In the data rows, the value 128 means zero.
Here is a table of points, one per row:
[65,138,152,110,136,94,113,123,142,120,135,115,126,140,73,121,142,180,135,114,153,138,117,119,72,130,148,135,84,174,147,151,119,142,176,117,108,134,94,122,102,105,164,99,96,150,139,105]
[140,161,81,104,108,163,121,124,98,135,114,88,91,126,137,104,116,104,170,184,103,112,112,147,192,138,85,54,120,114,152,138,129,115,125,135,102,161,143,123,128,142,98,131,135,113,124,182]
[130,204,130,76,89,111,124,116,162,90,172,101,142,99,141,67,124,175,157,106,89,148,73,100,101,78,82,88,3,117,183,83,165,153,165,148,104,125,102,145,123,179,158,134,163,156,174,192]
[89,169,122,81,168,183,90,93,113,88,148,122,86,105,114,138,138,166,172,131,104,132,110,134,96,127,77,97,93,178,142,128,173,166,161,99,127,173,82,113,85,85,189,136,73,120,191,176]
[73,74,165,170,213,109,104,148,127,165,95,125,142,169,88,172,145,130,118,108,161,106,172,125,83,126,181,145,175,136,81,174,113,139,168,114,136,130,162,129,136,95,140,109,107,179,97,62]
[126,136,112,98,124,156,96,112,93,110,108,66,122,119,99,114,166,167,160,144,157,147,95,128,139,137,121,133,112,153,165,179,119,117,150,116,111,128,142,129,111,123,111,104,88,122,129,146]
[66,102,140,110,54,48,188,100,203,97,161,175,177,87,136,45,141,156,101,64,79,172,174,122,115,167,164,181,110,149,96,79,123,102,101,129,96,84,93,143,156,157,132,108,187,114,95,79]
[138,192,140,92,135,159,122,140,132,129,135,102,89,115,124,99,116,148,159,153,84,137,83,142,120,116,59,53,74,164,173,103,136,140,165,131,109,155,137,141,102,142,142,157,112,136,152,176]
[219,196,74,111,134,205,110,118,58,111,151,150,67,111,215,182,113,106,152,174,114,101,111,151,192,117,71,82,171,101,151,116,185,169,78,81,172,153,136,105,69,92,122,185,112,94,163,186]
[177,58,125,194,162,104,112,148,97,166,120,164,161,156,133,210,121,85,79,113,168,107,157,116,126,131,192,152,212,77,73,161,128,118,71,139,184,144,156,131,141,133,92,122,128,163,103,73]
[130,199,94,65,83,150,138,116,146,79,143,127,122,100,173,68,90,145,179,152,77,125,92,156,135,128,53,80,59,141,152,70,141,142,154,127,91,138,117,130,128,142,137,170,167,89,140,197]
[57,135,138,124,201,119,95,95,99,127,113,81,119,149,66,142,153,216,144,91,165,167,128,103,52,96,125,163,82,170,149,191,128,133,218,134,123,154,102,133,104,101,196,78,56,145,142,106]
[78,96,124,108,120,87,138,104,167,92,168,178,156,67,99,142,118,169,105,73,137,180,178,93,76,117,195,208,119,125,112,118,149,128,108,101,150,117,28,100,91,112,196,82,123,111,139,72]
[109,118,144,82,0,62,194,78,194,119,155,150,175,88,142,23,119,157,103,73,106,162,123,120,134,120,130,152,89,124,141,92,142,101,66,118,90,26,96,115,152,194,128,145,194,105,103,137]
[109,212,112,50,145,169,123,141,112,64,139,79,94,133,112,81,162,199,159,143,90,150,78,106,87,97,19,80,0,144,167,142,185,153,197,131,118,164,105,129,76,99,179,158,104,147,173,197]
[104,163,147,100,210,180,110,147,146,138,111,80,96,161,113,136,119,142,158,152,113,86,91,122,89,124,43,50,91,157,134,130,158,174,189,143,105,179,143,162,130,94,164,152,98,141,152,190]
[208,116,83,140,112,140,127,145,82,151,106,123,96,115,179,141,138,57,151,199,151,120,157,187,210,153,146,107,207,108,138,129,114,97,79,110,126,107,172,125,98,125,51,147,129,84,109,148]
[177,135,78,103,93,136,112,105,119,92,144,180,114,78,178,122,107,98,116,152,111,151,154,171,178,148,145,127,163,127,141,126,125,140,49,87,147,123,120,107,115,116,109,173,125,67,127,161]
[114,112,181,164,173,119,132,160,153,145,128,133,144,170,100,173,93,84,129,146,110,81,158,138,118,144,105,105,178,171,54,119,123,147,136,154,146,130,131,134,149,134,145,126,111,170,146,123]
[181,167,71,98,171,165,92,75,92,88,124,175,77,109,145,159,151,143,106,130,165,135,107,118,120,126,140,147,134,133,155,152,148,148,87,85,137,142,106,114,85,91,144,131,105,96,161,159]
[73,105,155,138,135,90,118,122,174,128,151,155,162,127,122,140,140,162,72,34,149,167,120,87,75,106,160,183,108,127,117,111,115,126,128,143,144,124,83,128,129,138,169,91,112,137,106,77]
[190,124,71,128,64,144,111,128,70,132,99,128,92,135,180,98,156,118,166,230,165,136,95,164,223,153,164,119,205,68,189,170,113,112,74,144,137,136,160,112,97,126,14,143,138,85,117,151]
[145,107,151,156,219,155,92,137,96,152,117,128,111,134,121,220,106,82,146,162,132,71,143,149,146,135,124,114,177,136,77,135,111,166,154,119,153,168,132,130,114,96,136,126,65,132,128,127]
[171,134,164,185,213,149,123,172,104,173,88,151,144,176,138,216,117,67,95,110,118,80,124,93,132,113,137,163,170,85,94,122,125,148,153,159,177,173,167,137,156,137,129,142,133,155,141,112]
[159,126,120,140,65,110,170,119,163,126,173,155,167,97,150,138,119,100,103,97,107,147,135,109,133,92,156,162,133,107,130,113,156,120,86,117,135,129,116,116,155,171,146,154,172,121,135,121]
[166,101,151,196,195,169,107,151,89,185,88,110,144,199,103,210,155,89,108,130,173,74,119,110,135,114,162,143,176,94,109,187,92,122,146,149,184,145,177,127,142,108,102,124,109,189,141,103]
[123,99,126,166,172,118,119,122,126,138,135,132,133,133,106,171,127,134,109,119,136,130,181,141,132,149,155,159,190,156,81,148,91,120,106,117,125,130,108,120,126,81,124,97,104,130,121,96]
[148,185,124,107,200,211,107,154,88,151,104,91,49,140,135,148,135,98,148,229,135,88,100,139,156,113,48,46,118,146,142,142,141,165,183,132,126,174,159,125,114,94,104,184,83,158,180,193]
[66,91,175,147,83,80,154,147,192,137,135,117,186,140,105,90,120,158,91,36,122,146,126,106,77,117,166,178,73,114,121,104,118,126,109,170,105,84,124,166,188,161,164,115,171,135,109,70]
[193,125,101,159,89,140,161,122,132,130,148,171,139,119,190,143,110,70,123,131,110,100,137,129,165,152,128,110,174,87,98,69,141,100,71,127,150,103,167,146,158,159,85,145,170,122,133,144]
[73,85,145,153,86,71,159,95,163,95,153,170,193,93,123,108,137,151,97,56,149,175,176,101,122,129,200,224,138,116,127,124,120,114,85,113,140,54,89,104,142,144,139,58,138,94,63,84]
[52,73,162,137,100,60,150,122,169,123,143,116,152,136,83,98,126,165,115,56,140,164,135,129,75,121,159,179,113,145,112,136,111,91,142,132,90,88,97,128,152,124,128,77,146,137,98,70]
[233,127,69,105,62,131,136,144,85,122,126,154,100,94,196,101,114,71,123,179,147,130,126,190,240,183,154,112,192,83,148,105,139,100,76,94,136,97,146,92,135,144,79,145,143,62,99,133]
[121,129,159,167,162,141,123,153,121,179,76,78,106,178,91,122,151,156,129,125,148,125,82,106,90,96,127,145,106,113,135,169,95,112,190,146,122,133,182,130,125,116,109,121,145,152,118,99]
[141,110,123,130,62,111,151,128,120,138,102,122,126,130,115,79,124,101,155,175,108,110,145,173,158,168,131,100,129,117,148,126,98,102,112,149,97,109,135,149,174,146,92,144,153,120,116,125]
[101,69,106,131,96,83,143,139,142,134,130,164,150,124,127,113,119,117,90,115,133,141,177,103,87,147,171,162,120,140,115,98,102,119,88,144,132,92,116,113,160,162,133,108,148,122,90,82]
[175,67,144,214,157,126,145,154,115,166,125,174,181,150,141,200,123,62,62,111,162,92,155,95,161,114,198,164,200,84,54,115,112,108,117,139,173,133,182,131,175,154,99,126,147,124,130,86]
[46,123,209,126,79,117,156,168,180,149,101,36,133,163,72,31,110,138,178,164,91,128,115,144,120,140,42,59,79,184,161,108,82,87,200,172,56,124,157,179,139,144,113,119,173,188,82,122]
These points spread out most along one direction. How many in every 100 of the points above lie lower along it than each point below? Round to a whole number. More than half of the points above lie lower than the first one.
[73,74,165,170,213,109,104,148,127,165,95,125,142,169,88,172,145,130,118,108,161,106,172,125,83,126,181,145,175,136,81,174,113,139,168,114,136,130,162,129,136,95,140,109,107,179,97,62] 71
[219,196,74,111,134,205,110,118,58,111,151,150,67,111,215,182,113,106,152,174,114,101,111,151,192,117,71,82,171,101,151,116,185,169,78,81,172,153,136,105,69,92,122,185,112,94,163,186] 3
[208,116,83,140,112,140,127,145,82,151,106,123,96,115,179,141,138,57,151,199,151,120,157,187,210,153,146,107,207,108,138,129,114,97,79,110,126,107,172,125,98,125,51,147,129,84,109,148] 24
[66,102,140,110,54,48,188,100,203,97,161,175,177,87,136,45,141,156,101,64,79,172,174,122,115,167,164,181,110,149,96,79,123,102,101,129,96,84,93,143,156,157,132,108,187,114,95,79] 95
[66,91,175,147,83,80,154,147,192,137,135,117,186,140,105,90,120,158,91,36,122,146,126,106,77,117,166,178,73,114,121,104,118,126,109,170,105,84,124,166,188,161,164,115,171,135,109,70] 92
[193,125,101,159,89,140,161,122,132,130,148,171,139,119,190,143,110,70,123,131,110,100,137,129,165,152,128,110,174,87,98,69,141,100,71,127,150,103,167,146,158,159,85,145,170,122,133,144] 55
[57,135,138,124,201,119,95,95,99,127,113,81,119,149,66,142,153,216,144,91,165,167,128,103,52,96,125,163,82,170,149,191,128,133,218,134,123,154,102,133,104,101,196,78,56,145,142,106] 61
[190,124,71,128,64,144,111,128,70,132,99,128,92,135,180,98,156,118,166,230,165,136,95,164,223,153,164,119,205,68,189,170,113,112,74,144,137,136,160,112,97,126,14,143,138,85,117,151] 21
[89,169,122,81,168,183,90,93,113,88,148,122,86,105,114,138,138,166,172,131,104,132,110,134,96,127,77,97,93,178,142,128,173,166,161,99,127,173,82,113,85,85,189,136,73,120,191,176] 16
[130,199,94,65,83,150,138,116,146,79,143,127,122,100,173,68,90,145,179,152,77,125,92,156,135,128,53,80,59,141,152,70,141,142,154,127,91,138,117,130,128,142,137,170,167,89,140,197] 18
